[[121 140 138 120 139 121 130 117 133 132 124 126 104 131 136 140]
 [117 115 139 121 143 145 141 119 122 114 144 153 130 140 123 130]
 [118 115 126 135 134 123 147 122 140 134 135 148 130 130 130 121]
 [134 112 119 125 134 126 125 123 122 122 141 150 132 135 114 124]
 [119 121 122 126 128 140 140 123 128 129 132 148 135 127 118 117]
 [121 107 122 133 139 135 148 126 129 128 137 150 137 134 120 115]]
:
[[121 140 138 120 139 121 130 117 133 132 124 126 104 131 136 140]
 [118 115 126 135 134 123 147 122 140 134 135 148 130 130 130 121]
 [119 121 122 126 128 140 140 123 128 129 132 148 135 127 118 117]]

[[127 142 118 111]
 [121 148 123 156]
 [112 115 119 140]
 [119 124 142 141]
 [113 130 122 131]
 [123 135 133 121]]
:
[[127 142 118 111]
 [112 115 119 140]
 [113 130 122 131]]

[[110 136 138 108]
 [158 133 122 121]
 [143 114 128 130]
 [111 132 128 135]]
:
[[110 136 138 108]
 [143 114 128 130]]

[[140 113 137 142 106 122]
 [133 135 113 144 103 148]
 [114 142 111 121 116 127]
 [139 129 136 135 156 149]
 [132 113 137 129 109 105]
 [117 138 128 113 157 128]
 [132 136 113 143 102 146]
 [133 134 113 143 101 146]
 [115 142 110 122 118 127]
 [128 120 136 123 123 110]]
:
[[140 113 137 142 106 122]
 [114 142 111 121 116 127]
 [132 113 137 129 109 105]
 [132 136 113 143 102 146]
 [115 142 110 122 118 127]]

[[127 117 132 115 143 135 131 123 128 128 128 132]
 [118 108 135 123 142 155 117 120 137 121 124 138]
 [130 107 134 118 150 125 126 119 118 141 127 135]
 [129 114 137 109 158 131 134 134 115 137 141 124]
 [120 115 135 117 142 138 128 122 124 131 132 131]
 [127 115 131 113 145 138 135 124 125 128 133 133]]
:
[[127 117 132 115 143 135 131 123 128 128 128 132]
 [130 107 134 118 150 125 126 119 118 141 127 135]
 [120 115 135 117 142 138 128 122 124 131 132 131]]

[[118 122 135 111 151 149]
 [134 117 125 110 124 116]
 [119 122 130 116 147 133]
 [126 113 128 103 143 124]
 [136 123 132 125 118 121]
 [126 133 135 129 142 142]
 [144 131 140 138 119 124]
 [133 123 123 122 123 115]
 [129 128 145 124 150 141]
 [126 115 134 107 140 128]]
:
[[118 122 135 111 151 149]
 [119 122 130 116 147 133]
 [136 123 132 125 118 121]
 [144 131 140 138 119 124]
 [129 128 145 124 150 141]]
---
[[122 144 113]
 [156 132 153]
 [101 124 113]
 [156 110 113]
 [122 104 121]
 [121 126 143]
 [118 122 147]
 [109 150 119]
 [101 140 119]
 [150 136 138]]
:
[[150 136 138]
 [101 140 119]
 [109 150 119]
 [118 122 147]
 [121 126 143]
 [122 104 121]
 [156 110 113]
 [101 124 113]
 [156 132 153]
 [122 144 113]]

[[108 110 122 131 133 127 134 129 126]
 [130 109 118 129 133 121 107 115 123]
 [120 141 140 151 121 117 128 120 125]
 [128 150 119 136 150 128 114 127 122]]
:
[[128 150 119 136 150 128 114 127 122]
 [120 141 140 151 121 117 128 120 125]
 [130 109 118 129 133 121 107 115 123]
 [108 110 122 131 133 127 134 129 126]]

[[136 118 122 117 153 124 136 124 126 130 116]
 [133 129 137 127 137 120 132 139 127 130 105]
 [116 122 121 111 110 131 130 127 124 122 136]
 [113 132 125 122 125 138 141 131 126 129 120]
 [141 126 121 130 120 122 123 116 121 126 119]]
:
[[141 126 121 130 120 122 123 116 121 126 119]
 [113 132 125 122 125 138 141 131 126 129 120]
 [116 122 121 111 110 131 130 127 124 122 136]
 [133 129 137 127 137 120 132 139 127 130 105]
 [136 118 122 117 153 124 136 124 126 130 116]]

[[137 128 127 112 131 136]
 [120 128 129 149 123 121]
 [134 128 131 108 135 128]
 [115 129 125 120 134 116]
 [135 126 123 131 118 141]
 [118 129 131 117 138 111]
 [130 126 129 154 117 133]]
:
[[130 126 129 154 117 133]
 [118 129 131 117 138 111]
 [135 126 123 131 118 141]
 [115 129 125 120 134 116]
 [134 128 131 108 135 128]
 [120 128 129 149 123 121]
 [137 128 127 112 131 136]]

[[132 138]
 [136 122]
 [101 119]
 [126 130]
 [147 131]
 [137 135]
 [108 124]]
:
[[108 124]
 [137 135]
 [147 131]
 [126 130]
 [101 119]
 [136 122]
 [132 138]]

[[156 137 158 152 112]
 [134 105 119 121 128]
 [147 142 139 125 120]
 [109 142  99 149 119]
 [131 140 117 124 132]
 [133 123 115 121 127]
 [124 128 131 130 126]
 [138 127 130 120 125]]
:
[[138 127 130 120 125]
 [124 128 131 130 126]
 [133 123 115 121 127]
 [131 140 117 124 132]
 [109 142  99 149 119]
 [147 142 139 125 120]
 [134 105 119 121 128]
 [156 137 158 152 112]]

[[131 131 125 135 131 127 119 129]
 [129 129 121 123 116 129 148 128]
 [128 127 111 118 120 128 113 128]
 [128 127 134 115 124 128 134 130]
 [130 128 151 118 118 129 120 128]]
:
[[130 128 151 118 118 129 120 128]
 [128 127 134 115 124 128 134 130]
 [128 127 111 118 120 128 113 128]
 [129 129 121 123 116 129 148 128]
 [131 131 125 135 131 127 119 129]]
